In the data rows, the value 128 means zero.
Here are some points:
[153 140 105 149 187 187 139 113]
[ 85 124 107 101 156  89 187  96]
[147 123 116 122 157  66 181 101]
[151 132 138 119 165 185  70  94]
[145 123 153 172  68 158  66 177]
[149 130  81  99 187  69 187 108]
[124 127 151  94  83  73 123 106]
[ 87 114  91 110 168 149 186 107]
[ 92 117 120  96 158  84 182  96]
[138 137 155 172  68 168  68 183]
[115 121 151  94  99 188  71 124]
[106 132 153 100  73  78  80 149]
[137 133 151 173  67 172  68 184]
[142 133 153 186  70 146  80 177]
[124 122 153  94 106 188  68 125]
[156 139  97 158 188 183 165 119]
[110 126 140  97 115  77 159 103]
[123 128 149  91  78  74 106 111]
[ 90 110  89 107 172 171 181 113]
[157 129  99  95 167  68 185  94]
[141 135  84  99 181  68 186  99]
[154 132  94 156 187 183 167 120]
[157 137  92 156 188 181 173 123]
[117 120 151  99  82 189  76 145]
[115 128 151  92  85  76 125 104]
[148 132 104 103 164  66 183  97]
[146 135 143 131 177 188  77  99]
[144 136 148 184  72 130  87 176]
[149 135 101  99 167  66 187  95]
[108 126 148  94  76  75  91 132]
[151 130 148 122 161 186  69 100]
[112 129 141  94 122  78 167  98]
[149 134  82 105 187  70 187 111]
[ 86 103  86 111 179 174 181 109]
[109 132 153  97  76  74  93 129]
[133 128 148 170  75  82 129 158]
[117 131 152 118  72  89  74 167]
[120 119 153  96 101 190  71 121]
[144 136  82  97 183  69 187 103]
[143 131 151 185  71 124  92 175]
[152 135  97 147 187 184 159 124]
[126 136 155 186  69 184  71 186]
[ 81 114 105 110 161  98 187  97]
32 more points follow, each with its number after it:
[152 135  91  91 173  69 189  95] 0
[116 137 146 181  66 188  70 189] 1
[144 143 136 133 182 189  87 111] 2
[156 129  89 166 189 176 181 132] 3
[123 137 155 184  70 189  69 187] 4
[120 129 148  95  83  75 124 106] 5
[121 116 146  95  98  77 148  98] 6
[ 92 114 113  98 157  87 184  97] 7
[ 85 107  96 112 158 106 188  99] 8
[122 135 149 184  68 185  71 187] 9
[ 83 120 102 109 162 105 187  98] 10
[149 129 153 187  73 153  84 177] 11
[138 124 127 128 138  68 175 106] 12
[150 130 157 186  70 146  84 179] 13
[137 136 150 172  68 151  67 179] 14
[143 131 114 116 162  65 180 101] 15
[143 128 152 186  71 149  84 179] 16
[129 125 145  95  92  76 141 104] 17
[146 142 153 124 163 187  71  96] 18
[140 136 133 127 183 189  90 104] 19
[126 118 153  92 122 188  68 112] 20
[137 125 153  93 131 187  66 110] 21
[160 123 126 131 150  67 178 107] 22
[123 133 149 155  79  76 154 156] 23
[150 130 142 129 176 188  80 100] 24
[115 138 141 183  69 188  69 188] 25
[137 138 153 178  72 102  99 169] 26
[117 130 140  93 118  79 162  97] 27
[138 128  83  95 181  67 187 105] 28
[112 130 151 103  72  77  82 144] 29
[120 128 151  98  94  76 140  98] 30
[107 132 155  94  75  74  94 121] 31
Which two of these numbered points are nearest to each point below, looking only along the 2 directions in which the first points spread most? Their numbers follow each, nearest first.
[107 127 150 106  73  75  81 152] > 29 31
[152 131  88 164 187 163 184 129] > 3 19
[146 130 123 124 154  66 180 105] > 22 15
[120 131 142 143  95  71 162 136] > 17 30
[134 138 149 177  67 181  68 186] > 9 1
[124 119 152  93 115 189  69 113] > 20 21
[157 135  86 163 187 168 184 139] > 3 19
[139 127 123 130 143  67 177 109] > 12 22
[155 137  88 163 187 168 184 139] > 3 19
[ 80 129 102 110 158  96 187  97] > 10 8
[ 82 117  96 115 160 115 187 102] > 8 10
[109 137 151 109  72  78  79 155] > 29 31
[154 137  85 155 188 149 185 134] > 3 8
[ 84 100  81 108 179 183 179 118] > 3 19
[151 125 119 126 157  66 180 105] > 7 15
[117 129 156 177  67 188  70 186] > 1 9
[137 134 152 169  69 147  68 178] > 14 13
